Each path below is one point turned by a fixed rotation once a step. After each direction that follows a path, write how fast that rotation turns it, in deg/step (0 if it stays still).
Each turn is a multiple of 5 degrees from 10 to 175, or 0.
Each row of a path follows its step; steps can be skipped.
Rotation 1:
step 0: [ -9 -48 -43 -29  -5 -20 -13  11  14 -46 -25   0 -59 -10  46 -23  12 -19
 -25 -25  -6  42 -12  24  39  10  20  38  -7   8  -9 -21 -48 -14 -14  29
  -9  -5  36  13 -24  11  70   6  -8 -23]
step 1: [-10 -31 -21 -24  12 -49 -24  10  38 -10 -14  50 -19 -18  32 -46  49 -15
   5 -41  -4  14  -2 -14 -39  10 -16   2  26 -10 -24 -30  16  37  59  41
  -2  63 -20 -15 -16  -2   2  13 -24 -14]
step 3: [-23 -32 -27   2  17 -30  20   5  21 -65 -11 -16 -15  38  -8 -28  18   7
  -5 -22  -5   8 -63  -3 -18  -3   7  45 -56 -23  11 -15  11  37  -9  -5
  31 -25 -23  -2 -35  33  61  38   6 -26]
step 4: [  2 -55 -30  -6  16  14 -20 -24  17 -41  12  12 -60  38  42 -22  11 -15
   1 -41   9   7  29  39  10 -18 -33 -19  20   3 -17 -39  -3  65   1  27
  44  26  34  13 -12 -13  17  39  26 -24]
step 5: [ -8  -9   0 -21  34  -5 -23  17 -19  30 -20  43 -31 -21   4 -27  40  -5
 -25 -55  20   6  -6   5  -2  18  14  49 -13  -6 -14  -4   4  35 -38  77
  18  38  -6  41   6  16  -2  -4 -16 -67]
step 9: [  1  -8 -36 -16   7   8  21  -8 -32  40  22  28 -36  -4  45 -81  11 -26
 -21 -26  13  22  13 -12 -26   8  19   0 -51 -28 -19 -48  15   9 -10  17
  47  24  15  42  33 -13  29 -17  29   9]
step 10: [ 15 -16 -42 -31 -10 -20  21   1  17  18  13  56  -9  26  12 -23  28  31
 -23   9   2 -31  20  11   5  13  29  20 -28 -53  33 -48 -25   0 -15   2
   8  26 -42  -5 -14  78   3  16   6 -49]
step 12: [ 46 -32 -40 -35  -4 -37 -18 -18  -3  -7 -36  27   5 -11  48 -67 -27 -12
   3 -38  23  14 -11  -1  12  37  38   7 -10  33   0 -35  27  18 -17  48
  28 -35  19   0 -40  19  21 -31  16  -1]
step 13: [-25  -2 -49 -41  -6  -4   7 -22  -5 -16  11  49 -27  -5  21 -28  43 -36
  -8  23 -15  72   8  -8 -25  26  15  13  -1   4   0 -83 -37  38   3   6
 -15  23 -14  -3  14  38  29 -13 -23  -1]
step 14: [-15 -39 -60 -23 -51  -2  28   6  -7   7 -26  26 -28  15  10 -49  20  -2
 -25 -22  15  11  -1 -30  -3 -20 -24 -34 -22 -60  21   9  23 -11  25  51
 -27  43 -26  -7 -29  16  41   1  10 -31]
step 15: [ 20 -21 -25 -46 -27 -11 -15  27  79 -13   4  -1   0   0   3 -38 -11 -13
 -12 -33  18  10 -34  16   1  54 -10  15  -7 -41   0 -18  -3  20 -15 -11
  37 -21  11 -34 -34   3  60   3  -7 -69]
Speeds:
[ 12  12 -14  -9  -4  -6  -2  -4   3  10   1  -4 -19   1  -6   1  -6  11
   2 -18  -5  -3  10   6  20   8   8 -10   0   2  11  18   6   5  -6   6
   0  -3   3   1  11   4   6  -3   2   6] -> 145
[ -4  -8  -4  -1 -13  10   3  -8   9 -10  -6  -9  -1  12   3  17   1   5
 -19   8  -1 -11  -4  -1  -2 -14   2  -2  -8 -14   5   4  12  -5   5  -3
  -4 -13   2  -6  11  15   9  -3  -4  -9] -> 95
[ -3 -15   1   2  -9 -10  -5   5  -4  -1   3   6  -3   8  -4   1  12  -5
   5 -18  14 -14  -6  -7 -12   2   6  -4   1   4   1  -7 -14   3 -13  -2
 -12  -1   3 -14  14  -2   8  -7  18   0] -> 0
[  6   8  -3 -12 -22  -6  12 -14  -5  -4  -6  -5  15  -2  11  -8   3  -8
  -8  -7   1   2  -4  -6   5  13   5  -8  11  -1   5  -8 -13 -17   8  -4
  -2   5   3  -5  -7   8   2  -2  -8   9] -> 25
[ -5 -11  -5  -4   0   3   6  17   5  23   7  -6  -9 -12   2   4   8   1
  -7   0  -2 -12   4  -5   8   3   4  15  13 -13   3   0  -6 -10  18   3
   3  12   2  -3   2  -9  -2  -4   2 -11] -> 80
[ 13   0   3  -5  14  12  -9  -5 -12  10  -6 -12  -6  -1 -10  -4   4 -13
  -7  -2   5  -4  -8   2  -9  -4 -20  -2  10  -5  15   6  -5   5   0   2
 -17   4  -3   7  -8  16  -2  -5   1  -1] -> 120
[  5  -2  16  -8 -13   1 -10  11   5   1   5  20  -7  -8   3  -6   6   4
 -10  -2  -2   7   6   2  -6  -3  -6  -6  -9  -9  -8   3  -2 -12  -2   5
 -12  10  -1  15  16   7  -4  13  -8  10] -> 85
[-15   2  -3   6   4 -10  -7  -6  -2   1  -5  10  -3  12  -3   5   0   1
  -8  -5 -16  -7  17  13   5 -14  -3 -14   6  -3  -7   0 -16  -1   9   0
  -9   7 -11  -9 -17  -3   6   7   2   0] -> 110
